In the rows, zero is written as 128.
Where one turn sends some rows of the set: a few examples, then the rows asked
Kava: [125 122 142 138 152 150  91 126 145 102 101 129 132 149 154 104 134 121
 151 129 142 104 126 120 135 133]
nuv: [167 138 150 129 127 160 108 146 155 127 101 130 118 154 153 130 127 111
 119 102 136 134 136  92 173 135]
dunu: [131 111 128 110 122 135 124 125 140 103  98 130  93  64 139 145 115 133
 113 119 128 121 127 146 139 124]
Pugo: [133 142 124 103 130 146 115 126 147 118  97 110  48 104 165 127 108 114
 138 123 138 122 135 126 181 110]
les: [136 129 137 138 129 160  99 136 148 103  93 116 142 129 156 107 142 115
 156 107 140 107 125 113 137 142]
geb: [160 121 156 125 150 128 111 123 120 108 116 135 126 142 162 103 130 120
 123 125 129 111 120 132 181  98]
gine: [133 147 128  93 118 142 132 132 150 113 105 104  61 101 166 126 117 129
 128 120 135 131 139 132 183 115]
lano: [154 108 138  69 136 121 110 136 141 112  95 118 101 142 161 149 124 135
 115 119 144 118 142 146 145 148]
lupan: [142 126 157 126 142 137 113 127 148 111 116 132 122 175 147 137 118 130
  99 124 134 127 146 111 177 116]
zize: [179  99 136  81 132 128  98 142 129 123  81 128  89 129 159 140 119 130
 122 100 142 103 133 129 151 152]
Pali: [146 135 134  98 152 127 108 107 130 141 101 118 120  89 136 135 119 117
 142 139 129 107 150 105 127 129]
nif: [153 145 138 101 124 134 130 130 144 150  98 120 123  76 142 127 136 123
 135 124 137 112 139 105 122 141]
non: [166 142 151 127 147 154  98 132 131 125 110 134 112 131 176 101 142  89
 139 128 143 117 117 119 173 104]
budi: [151 153 150 117 135 159 120 142 158 119 106 124 131 123 191 121 149 101
 133 122 152 109 125 122 180 107]
ked: [151 145 153 132 118 152 129 139 159 120 108 130 120 161 159 144 139 126
 100 107 137 121 146  98 176 124]
keb: [149 129 133  76 127 135 110 128 140 116 102 114  84 145 174 176 149 122
 114 119 137 103 146 131 141 139]
fen: [128 134 141 143 115 149 119 138 141  95 108 124 133 136 153 115 160 128
 140 105 131  94 123 115 141 139]
mumel: [160 123 152 126 148 144  97 134 144 127 101 133 119 164 145 120 106 114
 119 116 134 142 138 101 170 126]
zezo: [170 119 129  94 123 142  99 135 130 127  88 122  73 134 169 166 141 119
 120  97 138  88 137 117 151 144]
vep: [131 124 120 120 132 153 109 119 148 118  89 131  71  69 150 160 121 116
 122 128 138 107 131 133 135 118]
mutol: [142 137 151 116 134 137 132 130 145 102 108 119 151 134 181 119 139 130
 119 118 136 105 131 137 194 102]
fot: [140 110 125 122 131 139 115 123 139 110  91 140  75  70 143 146 114 127
 117 122 133 107 121 136 134 120]
lif: [146 135 140 114 119 119 144 128 150 139  96 137 118  88 145 140 140 141
 115 122 141  75 144 108 138 134]
tovo: [119 126 119 104 127 147 122 121 150 108  94 117  91  69 150 160 120 123
 121 125 136 120 139 140 136 124]
Veni: [123 128 147 146 132 138 113 125 137  92 111 134 126 152 151 112 148 133
 137 124 137  90 126 125 135 129]
Vefe: [136 129 139 115 147 116 125  99 132 136  98 133 117 101 138 143 125 137
 120 142 133  77 152 112 138 119]
vilet: [131 131 134 104 121 125 138 132 145 109 102 116  59 103 158 114 111 139
 125 123 132 119 135 140 186 115]
nos: [138 130 133 112 132 134 119 123 139 115  95 124  44 110 157 117 102 129
 127 126 137 113 132 132 185 113]

dunu -> tovo
zezo -> zize
ked -> nuv
Now find these:
nos -> vilet
fen -> les
nif -> Pali
mutol -> budi

